[[ 54 -16  -5 -11 -15  12 -13  26  24  19  15 -25 -13  41  16 -31]
 [-26  43  -8  35  19  23  25 -25  -8 -11   6  26   9 -45  -2  45]]
->
[[ 45  -2 -45   9  26   6 -11  -8 -25  25  23  19  35  -8  43 -26]
 [-31  16  41 -13 -25  15  19  24  26 -13  12 -15 -11  -5 -16  54]]

[[ -5  -1  -1  -2   6  -6   4  15  -5   0  36]
 [ -5  -6   4  -2   0  -4 -16  22 -12   0  43]
 [ -4  -3  -2  -2   8  -2  -7  13  -3  -3  19]
 [  4  38  -2   2   8   6  -7  17  -2  -4 -56]
 [ -5  39   1   0   6  -7  27  24  -6   0  10]
 [ -8  36  11   2  -7  -5  20  11  -8   0  -2]]
->
[[ -2   0  -8  11  20  -5  -7   2  11  36  -8]
 [ 10   0  -6  24  27  -7   6   0   1  39  -5]
 [-56  -4  -2  17  -7   6   8   2  -2  38   4]
 [ 19  -3  -3  13  -7  -2   8  -2  -2  -3  -4]
 [ 43   0 -12  22 -16  -4   0  -2   4  -6  -5]
 [ 36   0  -5  15   4  -6   6  -2  -1  -1  -5]]

[[ 21  -6 -24 -37 -29 -36   9]
 [-17 -10   9  13  41  34   9]
 [  4 -34 -32 -55  21  -5  27]
 [  9 -28 -31 -53  10 -13  24]]
->
[[ 24 -13  10 -53 -31 -28   9]
 [ 27  -5  21 -55 -32 -34   4]
 [  9  34  41  13   9 -10 -17]
 [  9 -36 -29 -37 -24  -6  21]]

[[-35 -39]
 [ 15   5]
 [-51  26]
 [ -5  -6]
 [-37 -43]]
->
[[-43 -37]
 [ -6  -5]
 [ 26 -51]
 [  5  15]
 [-39 -35]]

[[ 43  36 -37  35  40  24 -41  32]
 [ 43  -9 -30  44 -19  44  -9  44]
 [ 47  30 -38  43  26  37 -34  40]
 [-22  29   3 -34  42 -40 -46 -36]
 [ 46  29 -37  42  24  37 -33  40]
 [-46 -21  37 -44 -13 -40  29 -42]]
->
[[-42  29 -40 -13 -44  37 -21 -46]
 [ 40 -33  37  24  42 -37  29  46]
 [-36 -46 -40  42 -34   3  29 -22]
 [ 40 -34  37  26  43 -38  30  47]
 [ 44  -9  44 -19  44 -30  -9  43]
 [ 32 -41  24  40  35 -37  36  43]]

[[ 44 -41   7 -18 -29]
 [  6  -1  34 -34   9]]
->
[[  9 -34  34  -1   6]
 [-29 -18   7 -41  44]]
---
[[-25  56   2  20 -11 -26 -39 -10  31  23]
 [ 16  11 -10  -8   9   5   0   9  -9   9]]
->
[[ 23 -25  56   2  20 -11 -26 -39 -10  31]
 [  9  16  11 -10  -8   9   5   0   9  -9]]

[[-48 -24 -50  47 -18  35  40  28  -2]
 [ 37 -29  40 -41 -34  18 -46 -45  43]]
->
[[ -2 -48 -24 -50  47 -18  35  40  28]
 [ 43  37 -29  40 -41 -34  18 -46 -45]]

[[ 42 -16  11  50  24  17]
 [-41  -8  32 -11 -10   7]
 [-37   7  21 -21 -11   3]
 [-42  -3  29 -16 -12   5]
 [ 42 -17  10  50  24  17]
 [ 41 -15  13  50  25  18]
 [  4  37 -26 -31  -3 -11]
 [-42  -6  31 -13 -11   6]
 [-40   2  25 -19 -11   4]]
->
[[ 17  42 -16  11  50  24]
 [  7 -41  -8  32 -11 -10]
 [  3 -37   7  21 -21 -11]
 [  5 -42  -3  29 -16 -12]
 [ 17  42 -17  10  50  24]
 [ 18  41 -15  13  50  25]
 [-11   4  37 -26 -31  -3]
 [  6 -42  -6  31 -13 -11]
 [  4 -40   2  25 -19 -11]]

[[ 27  -2  -8  25  18  50  15 -24 -22  30 -32 -21 -14  -6   2]
 [-10 -25 -36  12 -14 -23 -32 -21  -7  28  -5  -9 -40  -5  -2]
 [ 27   0  -5  22  18  50  17 -22 -21  27 -32 -20 -11  -6   2]]
->
[[  2  27  -2  -8  25  18  50  15 -24 -22  30 -32 -21 -14  -6]
 [ -2 -10 -25 -36  12 -14 -23 -32 -21  -7  28  -5  -9 -40  -5]
 [  2  27   0  -5  22  18  50  17 -22 -21  27 -32 -20 -11  -6]]

[[-26 -40  40 -19  42]
 [-27 -40  37 -21  42]
 [ 39  16 -10  40 -37]
 [-17  39 -40 -23 -14]
 [ -7  40 -41 -13 -20]
 [ 32  19 -13  31 -35]
 [ -3 -21  24   2  19]]
->
[[ 42 -26 -40  40 -19]
 [ 42 -27 -40  37 -21]
 [-37  39  16 -10  40]
 [-14 -17  39 -40 -23]
 [-20  -7  40 -41 -13]
 [-35  32  19 -13  31]
 [ 19  -3 -21  24   2]]

[[-52 -12]
 [-54 -17]
 [-28 -31]
 [ 18  51]
 [ 15  48]
 [-23  31]
 [-24  25]
 [ 21  33]
 [ 27  45]
 [-52  -6]
 [ 20  54]]
->
[[-12 -52]
 [-17 -54]
 [-31 -28]
 [ 51  18]
 [ 48  15]
 [ 31 -23]
 [ 25 -24]
 [ 33  21]
 [ 45  27]
 [ -6 -52]
 [ 54  20]]

[[  5  -8  35  -8  24  -2  35  29  10]
 [  7 -15 -23 -10  23 -13  45  26  29]
 [-12  -9  46   6 -18   9 -37 -18 -11]]
->
[[ 10   5  -8  35  -8  24  -2  35  29]
 [ 29   7 -15 -23 -10  23 -13  45  26]
 [-11 -12  -9  46   6 -18   9 -37 -18]]

[[ -9  -9  -7  18]
 [ -2 -10   4  24]
 [-27 -36 -19  43]
 [ 11   7  13   7]
 [  6  -5  12  35]
 [ 24  23  25 -24]
 [ 11  14  11 -11]
 [ 35  29  37   6]
 [-12  -3 -14  -6]
 [ -1  -8   5  19]]
->
[[ 18  -9  -9  -7]
 [ 24  -2 -10   4]
 [ 43 -27 -36 -19]
 [  7  11   7  13]
 [ 35   6  -5  12]
 [-24  24  23  25]
 [-11  11  14  11]
 [  6  35  29  37]
 [ -6 -12  -3 -14]
 [ 19  -1  -8   5]]
